One vector is turned by the same rotation once a tick. Each row is the vector after some number of ticks, and that number follows the row.
The counts run from 0 to 89.
  41 -194   -3 -159 -143  -58  190  269  -49  229  242   55    6 -128 -321   81   43  -82  206  -41 -222   88  102   -3  346  204  190 -347  512   50  293  269   58 -277 -299  443  151  -38 => 7
  76 -168  -11 -132 -129  -31  209  265   -5  227  239   87  -11 -124 -318   68   31  -39  215   -7 -244   52  147  -25  369  225  225 -329  536   45  333  255   52 -234 -294  420  162  -31 => 8
 -61  -35  -29 -158  -38   22   98  121  115  205  160 -116  145 -261 -309  -78 -106 -262  136   78 -179   74  138 -108  266  193  190 -132  590  -10  200  173   68 -279 -432  439  348  -92 => 16
-147 -111  -15 -194   41 -101  255  175  -27  151  245 -155  -17 -188 -416  -88  -41 -163  261 -112 -188  -47  130   32  345  125  132 -279  619    5  118  264  192 -259 -399  320  111  -56 => 23
 -86  -55  -51 -203  -13  -34  139  118   46  179  225 -179  116 -228 -354 -104  -88 -274  190    8 -145    6  122  -20  240  125  120 -186  583   35  154  193  135 -319 -449  393  271 -110 => 19
-111  -36  -19  -93  117  -97  245  197  117  101  197  -17  -82 -213 -418 -118  -67  -16  197  -69 -317  -55  277  -97  361  229  196 -224  590 -114  180  229  179 -108 -362  271  115    7 => 28
  14  -51 -111   82   88   34  130  306  -70   82   48   81  177 -409 -314   84   -6  -20   40 -104 -429  -78  182 -269   47  173  120 -395  278 -141  358  346  284 -241   55  246  413   26 => 85
   8  -35  -87   74   97   52   79  246  -22   88   28   16  232 -433 -302   55  -44  -98   48  -71 -422  -90  209 -298   -3  170  145 -302  272 -171  348  317  297 -215   -1  258  499  -20 => 87
  33  -78  -18 -118 -100  -13  138  242  108  178  175   90    3 -193 -295   18  -17  -74  165   46 -299   65  218 -144  343  254  269 -256  541  -15  309  200   70 -176 -346  419  248   -7 => 11
 -51  -85 -110  -20  106  -21  186  239 -207  171  207  -70  303 -347 -308  110    4  -76   34 -209 -230 -113   87  -60  -12   66  -78 -391  345  -75  300  440  312 -381   89  280  322  -55 => 78
-156  -76  -46   -2  189  -82  311  148   30  162  245   28  180 -297 -336   73   34  111    1 -233 -247 -112  239    6   63  137 -143 -368  451 -230  274  464  282 -323   64  275  101   11 => 62
   2 -193   33 -180 -230   23  116  157   31  272  193  -49  163 -230 -282   75  -10 -231  110   70  -92   97   66   83  166  155   70 -247  471   20  231  285   44 -456 -309  539  270 -157 => 1
-239    6   -8  -60  200  -24  256   -6  217  179  173 -127  268 -340 -338  -52  -54  -63  -57  -98 -132 -103  265  -40   -5  130 -159 -175  486 -268  140  369  254 -407  -82  328  221  -80 => 55
-151    5  -15  -73  165  -43  206  105  245   75  161  -59  -26 -280 -402 -163  -96  -90  127  -12 -307  -49  317 -159  265  234  161 -156  600 -173  180  208  179 -149 -367  268  184   -7 => 31
-246  -32  -16 -149  153  -89  264    9  177  137  207 -233  105 -303 -408 -172  -87 -167  133  -91 -144 -147  243   36  133  123  -61 -175  559 -158   10  309  229 -356 -337  310  142 -137 => 38
 -56 -102 -128   17  100  -26  193  263 -219  139  174   12  233 -339 -331  130   38  -37   44 -238 -321 -125  107  -77   51   90  -17 -448  322  -81  327  442  326 -304   94  232  292  -26 => 80
-109  -97  -50 -147   45 -114  242  171  -26  124  265 -120  -38 -176 -419  -86  -30 -112  240 -114 -202  -72  153   34  343  134  133 -290  602    2  165  270  181 -242 -390  316  109  -36 => 24
-240  -66    9 -149  188  -89  270   15  110  120  226 -218   87 -288 -432 -150  -77 -113  113 -122 -152 -136  232   75  157   97  -76 -209  579 -155   44  309  231 -333 -301  307  120  -99 => 39
  22  -33 -104   69   90   54   97  276  -41   73   36   59  211 -417 -329   63    0  -55    8  -74 -417  -49  164 -297   10  167  132 -349  288 -151  360  322  273 -229   30  235  443  -13 => 86
  15 -189    0 -178 -216   39  120  164  100  273  160  -38  177 -242 -267   65  -26 -257   78   75 -101  134   66   48  140  168   91 -222  465   28  208  274   31 -418 -310  548  279 -147 => 0
  12  -65 -115   64  105   15  135  296 -126   80   89  111  208 -364 -294   96   10   -7   61 -150 -404  -90  189 -261   75  188   99 -398  293 -139  365  326  311 -226   57  258  400   25 => 84
-193    5   11  -11  224  -36  294   38  298  139  138   22   98 -310 -389  -94  -47   79   -3  -62 -260  -94  395 -150  137  245  -20 -199  512 -295  197  309  258 -225 -132  269  112    1 => 49
-198  -24   13  -22  229  -81  315   84  269  119  167   27   26 -266 -389  -76  -31  116   48 -128 -271 -105  394  -65  174  257  -15 -259  538 -286  201  338  259 -188 -143  253   60   27 => 47
